Read these off the array that follows.
1) Read off the entry just left of 129.
2) Read off the entry just left of the centre entry.
3) Read off the second largest entry.
4) Read off the entry just right of the centre entry.
[[126, 123, 124, 142, 119, 118, 141, 105, 133], [147, 118, 127, 136, 128, 124, 135, 143, 146], [153, 120, 129, 133, 125, 127, 125, 135, 148]]
1) 120
2) 136
3) 148
4) 124

[[139 135 130 127 140 115 134 134 135 123 136 135 128 153]
 [135 130 128 127 127 128 136 127 134 125 128 137 131 111]
 [124 131 134 128 125 136 122 124 126 137 136 127 129 130]
 [123 134 122 127 125 127 128 128 126 131 132 129 124 124]
 [121 140 132 125 121 128 131 122 133 137 141 125 122 130]
 [128 130 127 132 128 133 127 126 125 124 130 130 130 126]
 [124 123 138 121 126 125 125 134 129 136 126 123 134 141]
 [119 127 135 121 130 129 129 136 124 138 124 120 126 129]
 [121 128 132 124 125 127 125 126 123 144 134 122 123 138]
 [128 122 128 122 131 128 127 130 131 124 124 121 132 128]
 [127 121 124 126 119 133 126 128 122 130 123 119 132 122]]
Counting starts at 0.
The entry in row 1 and column 0 -> 135
Report the maximum.
Answer: 153
Report the entry directly below the largest entry.
Answer: 111
Report the entry at row 0, column 2.
Answer: 130
The entry in the top-left corner is 139
The entry at row 2, column 0 -> 124
The bottom-right entry is 122
Report the entry at row 0, column 1.
Answer: 135
The entry directly below the smallest entry: 130
Report the entry just right of 144.
Answer: 134
Report the entry in row 1 and column 2.
Answer: 128
The entry in the bottom-left corner is 127
Report the entry directly below 144.
Answer: 124
Report the entry in row 2 and column 2.
Answer: 134

125,127,131,130,133
123,144,119,136,136
137,124,128,126,124
106,150,125,144,121
133,121,134,120,136
127,122,139,123,122
Rows and columns are numbered from 0.
Report the entry in row 0 and column 0.
Answer: 125
The entry in row 1 and column 0 is 123
Report the entry just left of 120.
Answer: 134
Report the top-right entry.
Answer: 133
The entry directly below 137: 106
Report the entry directly above 150.
Answer: 124
Report the entry directly below 128.
Answer: 125
The bottom-left entry -> 127
The entry in row 0 and column 1 is 127

Read these off the table that follows. Rows and columns are numbered from 0.
1) What is the entry in the top-right corner?
2) What is the entry directly above 147?
3) What is the entry in row 2 and column 0?
4) What is the entry at row 2, column 2?
5) What is the entry at row 0, column 1?
6) What is the entry in row 0 and column 0?
[[118 137 132 105 119 106 150 143 136 146 122 134]
 [151 126 147 127 139 148 105 106 139 120 108 128]
 [146 111 127 148 139 109 103 139 136 143 114 115]
 [110 135 134 115 103 132 104 135 115 144 110 115]
 [146 105 119 145 103 129 125 125 153 140 137 149]
 [112 114 135 148 134 114 133 120 150 128 153 135]
 [152 148 120 109 153 143 118 146 154 128 146 116]
 [119 145 126 145 117 125 112 119 143 124 154 148]]
1) 134
2) 132
3) 146
4) 127
5) 137
6) 118

Read these off the table that follows. Rows and columns are numbered from 0.
1) Which number is the entry in the top-right corner?
2) Which number is the entry in row 0 and column 2?
3) Which number is the entry in row 2 and column 2?
4) Which number is the entry at row 2, column 0?
5) Which number is the entry at row 0, column 0?
6) Which number is the entry directly below the smallest entry?
7) Which number is the bottom-left entry?
8) Which number is the entry in row 1 and column 0?
[[116 129 140 129 149 146 119 119]
 [113 143 132 144 105 144 147 125]
 [144 133 123 122 112 119 140 131]
 [147 128 129 116 122 112 127 134]
 [120 127 142 125 153 142 113 121]
 [112 138 144 135 104 125 138 135]
 [106 138 140 139 112 138 139 128]
 [143 134 121 123 114 123 142 128]
 [116 128 142 127 149 142 116 121]
 [122 141 123 140 128 157 145 115]
 [138 137 122 126 105 121 145 130]
 [136 138 124 128  99 119 148 132]
 [107 135 140 136 127 144 132 123]
 [129 123 149 117 138 117 109 136]
 [116 128 144 127 145 139 116 123]]
1) 119
2) 140
3) 123
4) 144
5) 116
6) 127
7) 116
8) 113

Questions about the row below.
1) Read off the third entry from the right.
2) Read off the smallest entry.
3) Read off the entry just right of 128.
4) Read off the first entry from the left.
5) Read off the entry just left of 118.
[134 123 136 150 125 147 128 120 126 137 118 139 130 134 132]
1) 130
2) 118
3) 120
4) 134
5) 137

Questions about the grid below. Indices start at 0.
1) What is the entry at the centre?
2) What is the entry at row 0, column 1?
3) What is the entry at row 2, column 0?
4) What is the entry in row 2 and column 1?
5) What is the entry in the top-left corner?
6) What is the entry just left of the largest entry?
7) What is the entry in the top-right corner?
8) What is the top entry of the column that holds the smallest entry?
[[129 129 110 107 110 106 128 108 113 128 110 129 128]
 [139 139 140 145 140 143 141 142 138 140 140 138 141]
 [141 142 123 122 123 120 144 123 124 143 123 140 143]]
1) 141
2) 129
3) 141
4) 142
5) 129
6) 140
7) 128
8) 106

Questions about the table below. Counting starts at 0.
1) Read off the entry in row 0 and column 1.
2) Read off the top-left entry.
3) Read off the entry in row 2 and column 0.
4) Read off the entry in the top-right corner.
5) Read off the entry at row 2, column 2.
6) Read off the entry just left of the largest entry.
7) Read off the entry at row 0, column 2.
8) Read off the bottom-left entry.
[[131 131 132 131 132 132 130 130 132 132 131 130 131]
 [131 130 131 130 132 130 132 135 133 132 139 137 133]
 [131 134 135 133 135 130 132 131 132 139 131 131 131]
 [132 130 132 131 135 129 131 134 135 138 135 134 133]
 [135 130 131 131 133 131 129 130 132 133 130 131 132]
 [132 130 131 131 132 130 133 131 132 148 133 133 132]
 [131 129 131 131 135 130 130 133 134 135 133 132 133]
 [131 129 133 130 135 130 132 137 140 136 157 144 134]]
1) 131
2) 131
3) 131
4) 131
5) 135
6) 136
7) 132
8) 131
